[[128 105 128 139 128 133]
 [139 153 135 121 135 128]
 [120 107 124 142 124 135]
 [148 149 137 122 137 126]]
:
[[128 105 128 139 128 133]
 [120 107 124 142 124 135]
 [148 149 137 122 137 126]
 [139 153 135 121 135 128]]

[[111 135 124 130 130 126 126 127 132 128 125 117]
 [137 134 117 133 134 133 126 127 128 123 132 137]
 [140 123 118 130 130 124 126 134 127 131 129 127]
 [104 124 122 128 129 115 133 131 126 131 128 132]
 [116 107 136 130 128 125 130 122 127 123 130 130]
 [103 108 131 122 128 131 126 134 130 134 132 139]]
:
[[116 107 136 130 128 125 130 122 127 123 130 130]
 [103 108 131 122 128 131 126 134 130 134 132 139]
 [140 123 118 130 130 124 126 134 127 131 129 127]
 [104 124 122 128 129 115 133 131 126 131 128 132]
 [137 134 117 133 134 133 126 127 128 123 132 137]
 [111 135 124 130 130 126 126 127 132 128 125 117]]

[[127 140 128 114 126 125]
 [133 134 110 143 121 128]
 [121 135 117 115 105 131]
 [112 125 107 127 144 131]
 [126 123 140 120 126 145]]
:
[[126 123 140 120 126 145]
 [112 125 107 127 144 131]
 [133 134 110 143 121 128]
 [121 135 117 115 105 131]
 [127 140 128 114 126 125]]

[[135 105 129 137 111 135 112 136 138 131 106 108 139]
 [114 144 118 109 157 114 156 115 133 143 154 157 108]
 [140 132 142 137 118 140 118 141 113 115 121 120 135]
 [119 136 122 118 138 119 138 119 126 130 139 139 118]
 [104 128 104 104 152 104 152 105 146 150 146 150 105]]
:
[[135 105 129 137 111 135 112 136 138 131 106 108 139]
 [104 128 104 104 152 104 152 105 146 150 146 150 105]
 [140 132 142 137 118 140 118 141 113 115 121 120 135]
 [119 136 122 118 138 119 138 119 126 130 139 139 118]
 [114 144 118 109 157 114 156 115 133 143 154 157 108]]

[[115 135 119 138 120 131 114 154 141 115 125 114]
 [130 130 156 128 122 126 123 127 123 120 127 136]]
:
[[130 130 156 128 122 126 123 127 123 120 127 136]
 [115 135 119 138 120 131 114 154 141 115 125 114]]

[[123 132 137 117 128 125 113]
 [150 126 132 119 114 142 130]
 [131 135 138 121 124 129 123]
 [133 117 118 128 133 126 128]
 [115 141 121 129 125 126 127]
 [113 124 123 139 136 121 130]
 [132 138 125 124 122 133 131]
 [123 136 132 124 127 131 124]]
:
[[133 117 118 128 133 126 128]
 [113 124 123 139 136 121 130]
 [150 126 132 119 114 142 130]
 [123 132 137 117 128 125 113]
 [131 135 138 121 124 129 123]
 [123 136 132 124 127 131 124]
 [132 138 125 124 122 133 131]
 [115 141 121 129 125 126 127]]

[[125 128 126 128 133 132 123 132 124 124 123]
 [129 125 129 149 123 131 125 128 143 129 128]
 [121 126 130 126 131 129 124 146 139 134 124]]
:
[[129 125 129 149 123 131 125 128 143 129 128]
 [121 126 130 126 131 129 124 146 139 134 124]
 [125 128 126 128 133 132 123 132 124 124 123]]

[[125 147 147 124 103 125 114 140 121 117 129]
 [127 119 131 141 115 152 115 107 128 140 118]]
:
[[127 119 131 141 115 152 115 107 128 140 118]
 [125 147 147 124 103 125 114 140 121 117 129]]

[[116 109 118 132 127]
 [122 153 124 132 144]
 [120 135 113 124 132]
 [137 129 140 133 114]
 [138 131 127 129 126]]
:
[[116 109 118 132 127]
 [137 129 140 133 114]
 [138 131 127 129 126]
 [120 135 113 124 132]
 [122 153 124 132 144]]
---
[[122 123 122 101]
 [125 123 101 129]
 [134 129 121 120]
 [119 116 105 127]
 [125 125 101 126]
 [131 120 146 144]
 [130 121 131 133]
 [132 128 120 120]]
:
[[122 101 122 123]
 [101 129 125 123]
 [121 120 134 129]
 [105 127 119 116]
 [101 126 125 125]
 [146 144 131 120]
 [131 133 130 121]
 [120 120 132 128]]

[[131 127 121 136 133  99 122 123 132]
 [132 126 127 141 120 136 132 135 120]
 [130 139 130 123 132 119 136 124 121]
 [117 122 136 134 122 138 131 134 130]
 [127 129 130 133 125 128 129 129 131]
 [134 121 122 135 121 138 123 128 130]]
:
[[123 132 131 127 121 136 133  99 122]
 [135 120 132 126 127 141 120 136 132]
 [124 121 130 139 130 123 132 119 136]
 [134 130 117 122 136 134 122 138 131]
 [129 131 127 129 130 133 125 128 129]
 [128 130 134 121 122 135 121 138 123]]

[[132 137 145 150 147 127 155 144]
 [109 103 113 119 110 112 119 114]
 [117 121 112 106 114 115 105 111]
 [132 138 145 150 147 127 154 143]
 [132 138 145 150 147 127 154 143]
 [132 137 145 150 147 127 155 144]
 [132 138 145 150 147 127 154 143]
 [132 137 145 150 147 127 155 144]
 [132 136 145 151 147 127 155 144]
 [115 122 112 106 115 113 106 111]]
:
[[155 144 132 137 145 150 147 127]
 [119 114 109 103 113 119 110 112]
 [105 111 117 121 112 106 114 115]
 [154 143 132 138 145 150 147 127]
 [154 143 132 138 145 150 147 127]
 [155 144 132 137 145 150 147 127]
 [154 143 132 138 145 150 147 127]
 [155 144 132 137 145 150 147 127]
 [155 144 132 136 145 151 147 127]
 [106 111 115 122 112 106 115 113]]

[[124 133 140 140 126 116 127]
 [122 132 124 114 132 149 125]
 [124 124 117 123 128 146 134]
 [131 121 129 142 126 113 134]
 [122 129 132 128 135 128 123]
 [123 139 140 125 132 130 119]
 [123 127 139 142 131 119 129]
 [124 133 120 111 131 150 124]
 [129 121 133 144 127 114 134]]
:
[[116 127 124 133 140 140 126]
 [149 125 122 132 124 114 132]
 [146 134 124 124 117 123 128]
 [113 134 131 121 129 142 126]
 [128 123 122 129 132 128 135]
 [130 119 123 139 140 125 132]
 [119 129 123 127 139 142 131]
 [150 124 124 133 120 111 131]
 [114 134 129 121 133 144 127]]

[[113 156 112 111 115 129 114 117 133 140 115 102 141]
 [106 153 113 101 137 128 124 115 149 155 124 118 149]
 [144 154 126 133 142 116 125 144 131 135 128 121 121]]
:
[[102 141 113 156 112 111 115 129 114 117 133 140 115]
 [118 149 106 153 113 101 137 128 124 115 149 155 124]
 [121 121 144 154 126 133 142 116 125 144 131 135 128]]

[[122 120 121 118 129 122 133 140 124 131 120 120 126 133]
 [140 141 112 135 141 110 121 123 116 135 116 142 121 111]
 [115 124 134 142 112 149 114 120 145 144 132 122 152 124]
 [140 144 138 124 137 131 147 127 143 148 141 132 137 148]]
:
[[126 133 122 120 121 118 129 122 133 140 124 131 120 120]
 [121 111 140 141 112 135 141 110 121 123 116 135 116 142]
 [152 124 115 124 134 142 112 149 114 120 145 144 132 122]
 [137 148 140 144 138 124 137 131 147 127 143 148 141 132]]

[[123 115 118 149 141 120 143 121]
 [136 106 124 120 138 110 133 129]
 [114 126 130 125 140 130 124 121]
 [139 121 119 107 106 105 133 134]
 [136 109 131 125 132 109 130 132]
 [131 141 124 140 151 143 145 133]]
:
[[143 121 123 115 118 149 141 120]
 [133 129 136 106 124 120 138 110]
 [124 121 114 126 130 125 140 130]
 [133 134 139 121 119 107 106 105]
 [130 132 136 109 131 125 132 109]
 [145 133 131 141 124 140 151 143]]

[[126 114 148 143 114 129 141 128 119 115 110 109 130]
 [126 124 128 138 131 125 140 125 131 123 122 123 140]
 [136 140 136 120 137 138 119 138 140 133 138 139 122]
 [139 135 142 123 130 142 120 141 135 130 129 133 120]
 [120 129 123 134 139 118 137 120 139 125 133 132 139]
 [122 110 155 145 111 125 142 125 119 109 106 105 128]]
:
[[109 130 126 114 148 143 114 129 141 128 119 115 110]
 [123 140 126 124 128 138 131 125 140 125 131 123 122]
 [139 122 136 140 136 120 137 138 119 138 140 133 138]
 [133 120 139 135 142 123 130 142 120 141 135 130 129]
 [132 139 120 129 123 134 139 118 137 120 139 125 133]
 [105 128 122 110 155 145 111 125 142 125 119 109 106]]
